128 stands for zero in the data rows.
Here is a table of points, one per row:
[135 187  90 164  93 133  89  79 112 105 158 151  52  93 148 113 187  73 106 153  94 154 135 194 166 163  87 106 255 162 116  87  33 155  56 123 127 136 106 117 128 170 151 213 171 171 107 122]
[102  93 139  70 145 218 165 175 151 109 121 143  96 150 129  55 106 108 125 160 140 169 154 179  47  97 203 186 143  96 117 134 112 173  72  80  98  65 190 148 103 101 171 183 132  97  71 102]
[209 128 118 147 161 145 146 156  72  82 163 126 186 159  85 168  57 124  89 177 108 144 140 117  84 132  95 101 213 178 116 211  50  95 120  85 152 150 120 168 158 103  84 104 136 167 141  83]
[158 133  62 153 200  64 105  76 120 106  89  94 105 112  56 111 156 103 121 128  79 161 149 100 145 201 119  79 107 119 100 156  84 147 159 115  74  67 182 193  95  78 144 175 145 182  81 135]
[ 75 110 134 143  58 121  92 145 123 139 117 122 186 121 126  85 182 128  97 177 157  75 110 109 100 154 149 134 170 122  95 119  63 114 103 104 141 127  65 127  75 187  67 174 142 186 115 112]
[107 107 155 179  84  82 137 161 147  16 169 130  78 143 131 154 119 108 151 110 113 210  90 111  29 157 130 123 126 146  57 119 164 120 132 142 105 180  44 131 143 169  94 122  84 130 155 145]
[173 161 130 136  88 114 139 100  81 127 179 153 135 128 197 110 129  73 142 133 164 228 134 172 132 166 176 111 142 125  61 149 103 202 173 137 224 204 142 176 181  91 165  85 137 105 152 145]
[119  99 186 167 115 131 122 120  77 158 120  92 127 127 100 201 194 105 151 134  45 145 131 199 100 126 136 150 145 103 119 100 128  81 114  59 132 126  72 156 145 135  29 104 149 146  93  59]
[158 146 123  96 147  96  85 153  86 150 148 153 157  81 184  66 178 167 139 212  94 126 153 221 131 126  84 176 156   0 102 146 141 104 154 180 104 182 131 154 142 155 109 113 132 148 175 150]
[139 168 102 180 161  90 122 148 130 130 156 110 116 159 215 153 184 114  55 118  24 134 113  75 170  99  98 102 126 109 142 174 146 242  81  84 154  66 118  92 144 144  71 141 100  78 129 131]
[170  85 152  29 144 159 159  61 118 156 219  97  95 168 163 122 162 130 125 166 129  53 132  89 208 117 132 183 143 168  63 119 123 126 151 102  58 125  47 167 138  99 161 132  53 108 114 109]
[ 47  80 119  90 122 146 189 138 115 112 137 149 154  94 167 182  66 143 102 125 153 118 184 138 198 131 120 125 122 125 162  94  99 196  72 198  81 113  94 178 123 137 238 128 116 126  58  95]
[116 208 148  62  92 213 148 171  87  79  40 112 131 111  94 148 134 184  97 151 128 145  69  42 160 102 137  24 129 140 125 147 130 205 167 128  89 147 112  98 124 181  51 137 124 105 155 151]
[ 86 113 131 110 115 165 115 169 113 140 165 139  95 157 198 138 115 201  79 154 101 108 100 166  94 181 150 106 185 115  49  83 148 196 168  41 131 124 149 100  55  60 175  96  80 107 122  82]
[108 180 148  71 148 113  91  94 161 121 131 154 181 179  90 155 168 129  68 207 106 196 176  73 146 130  99 199 175 228 133  54 133 102  88 152 167 129 158  86 162  92 157 169 116 124 151 116]
[ 62 164  79 109  67  91 102 168 115 155 163 133 130  87  67 115 148 112  63 141  95 110 132 165 120 131 126 106  48 196 163 186 139 115 134  95 172 120 106 185 157  41 142 181 122 153 135  98]
[ 89 209 110 114 174 118 114 149 104 127  86 107 156 166 108  90 151  38  67 147 172  78 117 162  65 188 129  71 147 157 130 123 125  72  78 117  92 149  83 166 147 127 174  93  92 141 147 142]
[114  61 213 119 136 114 128 103 164 196 209 149 171 104 133  99 151 142  80  79 139 207 158 104  76 143  45  68 107 124 103 157 149 125 112 172 108 123  86 146 109 169 111 137 153 106 171  79]
[161 130 148 200 106 161 103 160 114 181 178 129 161 141  64  90 152 165 154 149 127 123  62  43 142 119 150 116 190 152 167  91 150  93 159  61 153 121  89 162 145 182 181 163  68 129 132  90]
[ 69  47 145 170 140 170  76 119 113 127 171 189 187 157 109 130 169  85 161 141 124 113  95 131 144 114 154 106 125 186 113 140 162 100 130 114 177  74 140 134 113  84  77 147 166 148 174 213]
[175  49 142  36  89 103 108  89  91 154  92 107 131 126 204 156 144 107 156  45 134 138 181 164 121 156 120  95 134 150 221 119 144  97 104  87 175 137 167  75 105 153 131 134  95 164 136 204]
[ 81  69  56 132 130 178  78  91 133  32 145 130 185  75 151 121  17 100  93  90 111 123 152 106 181  87  90 167 131 142  63 156 114 127 167  51  80 103  23  94  59 148 161  79 119 106 145 136]
[ 91 122  59 164 185 143 101  35 105 115  69 188 122 122  61 129 106 160 123 100 165 137 101  55  95 165 179 138 133 128  81  61 160 142  98 100 143 154 118 161  94 185 114 135 159 158 203  98]
[108 222 128 139 176 120  33 112 129 172 142 125 163 143 109 114 105 158 142 154 105 163 156 213  96 120 213  98 123 109  44 184  92 100  87 121 137 190 119  60 122 142 159 136 129 134 133 117]
[ 65 129 165 144 143 135  83 177  73 124  30  89 109 175 117 112 106 130 162  10 104  86 123 146 172 131 100 172 108 121 213 132  62 132  94  94  82 172 145 102 148  65 170 135 141 145 198 133]
[119 142 154 122 140  88 152  74 127 144 118 103 127 101 255  92 134 132 113 101 146  79 127  74  61  96 149 112 135 169 113 107  67  62 152 144 152 142 145  74 152 104 131 173 105  91 138  96]
[146  52 108 128 193 150  53 190 192 104 121 166 131 114 160 135 149 133 169 196  99 150  66 148 135 161 179 108 122 222 176 120 150 132 146 135 103 175  89  89 135 115  68 171 105 110 152  88]
[171 199  96 161  97 182 191 137 130 150 139 230  92  81 216 136 192 141 118 146 162 133 131 125 181 134 171 158  41 159 136 166 117 162 105 142 137  85  92  66 111 139  53  59  93 151 144  76]
[122 106 116 153  82 155 148 110  92 127 106 116 129 157  77 130 149  37 151 141 130 140 160 205  83 177 167  88 167 153 112 159  70  68 199 183 106 114 147  57 138 158 167 140  78  46 156  77]
[168 145 109 110 112 104 128 181 127 133  57  71 165 131 255 126  97 156 161 133  68 141 185  70  92 140 160  91 194 162 174 132 163 123 132 173 115  63  84 199 121 132 181 203  90 188 193  88]
[109  83 162  88 130  70  67 112 126 171 162 134 141 131  82 128  92 114  96 156 171 112 119 142 149 154 168 152 132 178 149  92  64 182 181 144 136 131 136 116 155 175  59 150  89 179 162 108]
[124 144 164  76 148 167  74  78 134  53 144 157 139 120 159 144 125 119 102  45 101 116 137 135 165 157 161 160 128 101  59 103 131  92 161 109 155  55 115 116  98 119 184 161  63 126  15  91]
[ 67 139 108 136 103 125 140 120 192 142 126 119  95  91  41 172 115 156 157 153  57 158 107 136 159 175 135  84 207 142  91 193  99  75 133  83 132 181 194 130 154 109 129 101 158 187 147 116]
[125  91 113 176 140 128  99 130 170  50 141 160  84 129 171 120 130  87  85 143 170 217 113 134 100 128 167 147 192 172 182  78 180 137  90  89 132 236 149 141 120 144  77 127 125 190 155 105]
[130  58  83 161 145 130 167  92 158 187 156  82 220 140 134 121 151 123 132 130 145 157  92 146 121 134  74 161 149 138 157 143 158 151 145 151 109 187  49  78  72 159 119 162 107 127  52 106]
[127 191 132 134 152 112 115 133  48 107 212 144 164  76 142 163 143  96 115 130 159 131 179 138 153 198 121 172 146 158 126 130 194 100 129  85  47 203 242 117 148 154 152 156  76 134 113 129]
[184 145  99 164 189 104 165 138  66 134 158  78 103  55 117 158  94 190  96 192 192 140 165 159 123 107 101 103 141 167 149 113  86  88 152 110 189 129 147  87  93 107 144 118 138  58 173 165]
[170 185 117 109 132 163  93 101 170  93 177 101 106 145 178 197 105 110 119 206 116  68 175 128 108 239 129 149  44 134 156  91  78 104 155  86 166 180  98 223  97 179 125 224 191  99 140 142]
[157 137 198 127 141 142 153 163 121 172  61 160  93 154 107 133  80  27 145 216 146  80  94 104 201 153  73  58 119 136  90 161 215 122  73 125 156  91 119 135 165 180 140 129 130 114 134 145]
[114 205 193 169  98 104 104 122 183  59 144 110  75 202 213 184 128 194 162  93 206 116 126  94 116 116 122 210 172 149 160 191 114  49 124 102  90 102 126  88 120 127 164 165 182 164 165 113]
[118 100 136 225 169  71 161 156 164 138  82 121 126  67  79 160 172 114 125 115 205 132 102 130  87 121 126  94 142 126  92  65 128 181 176 158  90 105  89 106 149 123 143 116 143 171 160 144]
[123 176  85 142 154 141 214 163  74 100 243  92 160 131 100 115 161 119 128 100 146 116  87  97 151 134 152 104 174 119 122 139 165 135 117 132 186 148 155 148  88 169 178 171 152 172 159 104]
[186 129 136 120 109 124 121 156 150  41  98 103 168  80  87  29 166 146 133  99  90  52 180  56  63 155 102 129 168 168 167 124 138 146  89 200 158 221 158  66 120  67 144  59 105  96  87 127]
[ 96 131 112 131 128  97  76 189  94 118  83  74 137 101 149 116 179 132 135 205 105 138 102 175 150 202 155 127  78 246  42 115 126 168 128 187 146 110 140  80  85 136 177 147 159 129 127 132]
[169  69 188 150  88 119 155 129  95 117  24 150 117 150  48  48 114 149  83 148 153 194 119 170 150 195  94 188 156 164  97 145  96 132 142 155 136 112 103 150  79 164  81 137 124  61 168 122]
[157 144 120 107 110  43 147  70 146 125 141 136 141 191  44 127 127  93 168 156  73 140 114 109 155 139 204 139 168  71 250  67 141 114 155 159 118 126  86 116  77 115 104 147 184 135 116 144]
[ 94  88 120  48 117 109 209 152 146  75 116 119 152 118 161 117 125 133 130  98 199  82 120 133  89 170 123 175 194 103  19 144 107 205 118  81 127 126  78 104 175  81 149 184 171  91 129 130]
[127 179 103  70 184 126 124 171 165 104 133 106 121 153  90 163  93 119 106  71 130 146 107 196 166 188  67  61 191 125 122 113 109  89 144 155 147 161 102 176 105 195  99 174  88 130 123 116]
[214 169 120 119 149 134 182 103 169 149  70 131 169 175 128 213  90  89 163 182 128 123 125 155 118 103 118 177  94 169 112 200 158 234 119  98 119 140 128  44 143 193  77 165 119 152  86 139]
[ 99 104 143 173 130 162  35 100 138 156 166  40 119 122 167  54 166 132 111 163 127 128 165 124 118 172 193 186 193 148  76 176 135 144 157  56 166 129 117 119 178 255  75 138 101 148 133 143]
[195 171  78 175  90 130  92 119 148 150 101 128  75 168 130 106  94 148 110  94 159 102 116  67 138 121  53 132  98 127  83 123 178 177  67 137 136 139 161  98 133 118  64 156  85  66 151  83]
[124 161 148 135 129 138 184 157 143 154 145 147 180 185 215  33  77 115 114  87  84 136  91 131 181 203  77  38  51 161 115 149 112 153 142 104 132 118 171  35 121 183  68 133 148 143 133  57]
[143 127  94 142 139 176 184 189 106 180  74 175 103 158 113 147 150 160  92 150  68 156 169  58  82 221 114 117 146 100 107  64  79 107 164 114 136 156  97  62 137 185 175  96 164 158 152 185]
[107 109 102 115  96 196 175  60 167  67 151 121 148 161  89  74 173 146 136 188 121 135 164 154 115 128 106  73  76 137 129 102  80 195 118  72  71 112 128  98 100  74 232  87  39 128 209 151]
[139 125 103 103 139 158  97 129  91 125 108 131  98  85 193 117 156 111 191  93  57 132 105 131 112 145 112 183 148 187 181 166 112 124  81 154  94  54 146 143 133 218 173  92 146 112 188 151]
[186 177  88 150  89 140 153 153 152 128 181  98 142  96 110 118  99  62 108 178 149 152  91 178 159 164 125 158 111 102 126  57 107  68 142 104 111 117 138  80 142 106 153 203  91 178 215 211]
[147 142 134 157  98 133 144 118 151 130  74 142 120 116 181 136  58 100  53 182 159  71  99 112 197 143 178  42 106 130 151 173 134 138 126 110  75  96 158 134  83 147 104  20 159 104  84 194]
[213 146 155 125 115 140 190  86 138  99  26 112 119  92 133 129 129 152  88  78  82  51  93 238 109 173 179 141 176 137 126 138 173 135  80 111 143 163  82  96  81  86 173 145  88 193 236 117]
[  0 140  62 117 147 142 157 131  81 114 131  80 100 138 129 154 161 140 115 154 161 130  98 151 126 189  65 133 146  87 122 167  92 101 162 200 210 139 136 120  70 174 107  66  53 148 179 129]
[176 113 165 167 149 183  68 139  86 184  99  71 116 110 146  77 145  61 132 145 215 198 142  87 126 148 128 144 117 147  95 106 104 103 138 122 123 155  93  95  63  35  95 165 128 171 140  48]
[135 165 104 114  95 164  92 164 181 173 136 106 175  50 152 233 140 124 109 108 154 202  96 102 164 235 126 143 117  88 120 114  93 118 101 150 124 166 161 183 127  78 161 133 105 121 116 197]
[ 90 100 109 104 127 122 181  36 153 191  27 106 116 101 109  67 115 118 140 133 141 180 101  98  85 183 138 176 105 122 183 132 167 127 121 128 159 138  87 142 166 135 130 117 124 123 126  67]
Along one direction, these points spread out more than along any other. Take the direction at right angles to it along which they spread out most. Go by this last direction. How many in every 100 of the points above lie lower along it than each point below? Round to a whole number. More than half of the points above lie lower than the first one.
[124 160 138 130 133 109  85 143 111 198 186 173 138  96  91 116  73  98 173 141 157 141 157  64  75 247 141 124 215 160 144 184 125 185 152 162 115  84  87  70  68  59  73 139  66 101 186 136] 39
[202 151  92 103 115 161  85 116 177 153 113 104 137 145 140  93 169 135 142  49 162  77 110 124 130 115 154  85 217 132 120 133  54 158 117 194 113  87 154 123 136 118 156  99 122 132 185 166] 74
[150  71 175 137 106 113  44 115 112  72  30 161 174 137 186 223 117  76 112 160 151  90 109 125  31 121  90 129 123  69 150 132 105 178 163 146 176 124 243 114  91 165 208 152  70 159 154  68] 69
[117 145 130  71 160 116 151  77  83  67 127 138 113  98  86  87 157  95  83 220 112 145  67  83  97 146 148 145 169 114 130 183  66  39 151 119 136  89 144  81 124 131 114 150 174 153 124 154] 45
[125 147 175 162 140 177  85  71 103  87 200  81 144 140  37 108  83 161 124 136 160 153 130 180  69 143 142  85 110 194 214 124 144 150 133 116 146 103 113 135 138 175  79 155 102 164  83 205] 35
[ 91  97  81 158  99 175 166  89 111 149  63 142  70 142 199 125  94 110 147 161 113  97 166 103 186 101 127  21 127  87  99 133 154 140  67 207 122 195 154 112 137  90  36 239  48 140 123 153] 34
[ 96 131 161 190 178 139 170 133 105 140 120 155 150 126 198  41  80 141 108 155  83 142 117 177  65 120  60 179 149 178 115 150  81 117 191 191 154 195 112 149 112  57 111 137  89 133  67 223] 58
[ 79 168 149 161 149 189  79 100 124  80 153 100 158 125 136 104 148  78 129 177 134 115 138 133 157 182 117 120 205  19 199  86 190 150 160 140 134  57  80  77 171  62  57 128 196 135 161  72] 44
[ 86 100 184 145 171 152 144 160 187 166  73 148  98  68  47 169 168  59  90  84 133  99 175 132 146 101 183 157 132 129 185 190 126 162 165 135 162 187  47 163  95 179 102 160 121  98 184 124] 15
[179  64 164 125 115 125  41 157 129 124 185 129  70 145  71 121  79 110  85 168 126 124 122  63 103 148 112 156  94  74 134 182 115 164 125 218 152 180  73  52 135 148 162 109 107 172 135 109] 35
[172  99  79 191 159 144 144 143 153  79 120 121 162 165 108 115 148 158  76 127 143 115 155 173 144 229 127 135 129 133 136 149 109 104 158 144 171  77 169 149 144 122 159 140 113 106 136  69] 65
[164 106 143 161 150 116  70  71 133 109 157 159 161 110 122 123  96 160 151 207 123 134  52 116  95 197 143  86 127  82 250 114  68  98  70 129 116 137  76 129 157 148 140 202 102  82 117  92] 44
[109 143 128  44 130 114 126 101 168  95 169 117  77 124 161  76 127 102 186 171 133  79 142 129 108 114  61  83 156 136 134  79  79 175 109   5 160 144 121 151  73 131 179 103 132 131 116  68] 87
[119 140 182 129 113 125 168 144 135  89 148  34 165 144 159  90  82  74 132 108  72  99 112 131  98 133 179 181 140 112 106  82  43 152  58 167 108 105 176 123  99 165  83  93 109 139 196 102] 58
[144 113 111 106  85 196  88  88 161 183 134 104  73 116 143 139  71 118  97  95  89  54  95 169  28 117 150 187 148 199 153 127 167 146 150 241  82 136 206  92 112 133 172 130 197 138 126  83] 74
